0: [112 117 141 129 140 136 106 152 118 113 129 151 124 111 119 130 146 128
 117  87 114 135 176  89 122 155]
1: [120 117 114 120 130 132 139 122 143 135  87  99 149 134  82 143  80 119
 143 181 147 114 113 151 129 105]
2: [ 75 117 137  80 108  79 130 165 143  99 105 153  84 107  95 128 172 171
 152 171 120  85 130 138  79 150]
3: [118 134 116 160 165 111 107 142 117  94 162 161 142 119 133 122 138  97
  95 127 116 137 136  83 124 138]
4: [153 118 136 138 136 121 128 121 155 144 118 120 152 148  99 130 137 129
 138 130 113 117 118 139 138 101]
5: [160 129 136 154 138  91 142  77 125 116 104 125 152 166 127 134 154 129
 149  99 115 113  89 154 125  97]
6: [117 181  69 114 146 112 172 116 119 127 122 138 118 112 128 123 139 127
 136 176 168 125 129 133 130 135]
7: [112 121 138 114 141 122 118 152 118 115 143 151 119 113 138 128 150 128
 115 119 110 133 142 106 110 143]
8: [109 132 135 109 144 117 145 138 143 162 105 149 105 127 109 107 136  70
 149 147 193 117 132 129 118 119]
9: [149 115 135 127 128 115 141 118 177 157 104  93 178 176  99 132 138 130
 144 114 110 113 129 150 147  83]
10: [157 115 135 146 141 130 122 119 161 146  96 103 167 153  81 137 128 128
 143 126 126 111 110 147 135  85]
11: [148 118 136 133 130 120 129 109 159 148 102  99 168 176 101 132 137 128
 143 127 115 112 117 149 137  85]
12: [113 132 131 100 130 115 155 133 146 156 103 145 104 131 112 107 140  64
 153 124 186 117 137 133 131 121]
13: [161 119 140 136 141 103 140  72 131 112 103 123 138 171 106 130 126 125
 147  95 117 112  83 155 128 107]
14: [138 133 129 132 143 107 130 126 121 117 141 128 135 123 132 134 128 135
 125 125 121 125 117 135 128 135]
15: [ 85 118 137  95 117 103 117 165 137 101 113 152  94 110 104 128 166 158
 140 149 117  97 145 122  91 150]
16: [143 115 136 125 126 124 124 121 172 157 102  89 175 178  94 133 140 129
 144 133 114 112 127 148 140  84]
17: [143 120 135 120 129 128 138 120 167 153 101 116 152 162 113 124 141 113
 148 135 129 115 134 144 135  96]
18: [120 121 140 123 142 126 115 153 121 108 137 160 116 111 115 125 138 130
 105 126 111 138 159  98 122 145]
19: [138  91 101 139  17 193 129  79  94 123 147  21 131 164 144 206   0 173
 145  75 139 134  78 174 194  95]
20: [112 187  48 114 141 105 194 107 120 126 108 148 123 116 124 115 124 111
 141 182 172 121 129 137 129 137]
21: [ 93 119 138 103 108 127 116 147 136 108 118 129  92 113 100 129 138 167
 152 154 115  97 130 121  95 148]
22: [108 119 136 100 108 117 120 140 128 133 126 128  89 103 126 113 141 158
 147 149 122 117 135 130  92 150]
23: [107  83  93 140  26 208 135 115 103 160 135   0 149 134 122 222   0 180
 151 136 186 138  69 179 205  93]
24: [112 122 135 131 141 135  97 153 118 110 133 145 121 113 114 131 136 128
 116 103 109 133 180  83 121 146]
25: [134 117 134 112 123 123 127 125 167 150  93 105 154 164 101 128 124 116
 145 141 127 113 133 147 130  93]
26: [121 128 136 114 142 118 138 132 153 162 104 135 124 141 103 113 136  87
 148 141 170 116 131 134 122 108]
27: [129 187  66 129 142 107 181 101 119 123 109 133 133 123 121 128 145 128
 146 172 167 121 119 141 133 120]
28: [169 154 118 164 137 113 155  85 139 127 103 104 173 150 112 139 134 140
 146 113 121 113  97 155 131  98]
29: [146 123 182 143 122 165 104 125 100 138 183 129  91 107 191 130  87 117
  99  68 128 161  93 127 154 164]
30: [135 121 134 122 114 124 131 121 171 155 107  93 173 176 109 132 132 131
 141 125 112 112 126 142 137  82]
31: [130 119 133 117  71 120 127 122 178 155 105  91 163 181  95 133 153 130
 152 119 112 113 131 137 133  69]
32: [127 123 136 118 161 124 107 143 118 125 142 137 115 115 137 130 106 126
 129 100 112 127 140 118 122 146]
33: [ 80 115 138  83  99 119 126 148 144 108 104 132  83 108  86 131 160 173
 172 158 112  82 130 136  81 150]
34: [130 128 135 124 141 138 110 129 116 124 139 111  97 114 133 135  94 153
 142 124 108 108 132 133 107 143]
35: [147 153 117 148 128 101 154  95 130 114 105 108 148 134 111 139 137 153
 154 124 122 103  99 153 109 116]
36: [ 97 119 190 109  84 112 133 139 129  91 159 180  82 108 163 130 154 129
 102  86 129 127  76 125 122 148]
37: [110 143 100 120 144 117 137 127 120 117 116 143 120 116 119 120 135  99
 133 141 137 120 143 120 119 135]
38: [105  74  93 114   0 200 122 101  95 122 123   0 134 155 142 220   0 175
 149 118 146 135  86 185 200 100]
39: [146 113 134 129 131 132 131 117 170 155  97 102 168 163  98 137 122 131
 147 140 122 113 122 150 138  86]
40: [ 99 118 137  99 117  77 134 139 139 106 103 145 102 124 106 128 166 157
 151 156 117  93 120 142  95 133]
41: [142 131 130 134  60 128 129 113 168 150 105  92 170 174  79 134 142 126
 142 120 112 111 116 146 126  66]

[132 128 139 120 169 106  98 137 119 130 143 127 106 114 131 128 109 129
 136 121 109 119 132 131 115 147] 32 34
[164 128 174 147 142 177 126 135  94 175 176 126  99  94 219  94 114  92
  81 133 139 186 133 111 157 172] 29 32
[173 125 150 148 141 184 124 134  89 187 179 123 104  90 226  77 149 113
  84 131 146 205 133 113 166 172] 29 32
[156 117 137 128 135 123 125  79 133 109 105 126 133 168 110 129 132 120
 153 106 116 113  90 158 122 107] 13 5
[ 77 114 138  81 104 116 127 153 144 103 103 142  86 107  82 131 169 172
 172 157 113  82 130 136  84 148] 33 2
[149 122 169 141 124 151 110 120 121 145 161 124 114 126 163 130 105 121
 113  81 123 147 103 133 148 141] 29 32
[117 139 101 169 164 112 126 132 114  90 165 182 153 117 153 119 128  85
  75 133 120 141 135  90 123 135] 3 18
[156 126 133 139 148 167 117 133  97 170 169 126 110  97 200  90 128 129
  96 116 135 188 148 114 144 157] 29 32
[ 98 117 137  95 115  93 131 150 153 116 104 141 109 126  99 128 165 160
 151 157 117  93 130 140  96 131] 40 15
[159 133 136 158 137  86 141  78 123 112 104 125 155 164 132 137 157 130
 150  95 116 113  91 154 127  99] 5 13
[171 128 165 147 141 186 126 134  94 186 174 127 101  90 215  83 111 104
  85 114 142 199 133 113 152 173] 29 32
[169 129 134 151 140 175 126 130  84 176 182 124 118  89 216  72 133 130
  80 129 147 219 172 109 143 163] 29 7
[111 139 107 165 162 123 116 140 117  79 169 194 153 117 155 122 138  90
  65 152 115 141 131  97 132 134] 3 18
[160 131 130 153 142 177 127 130  83 169 183 123 120  89 214  75 148 129
  89 122 147 221 172 107 153 162] 29 7
[111 144 114 144 150 129 121 136 120  73 168 211 133 113 163 126 122  90
  63 159 117 138 129 108 127 148] 3 18
[112 121 134 113 140 118 121 150 120 115 150 148 119 113 138 131 159 130
 115 116 112 131 128 119 124 147] 7 18
[117 121 134 122 143 135 119 150 120 108 137 153 119 114 112 130 132 128
 106 128 114 134 153 104 123 145] 18 7
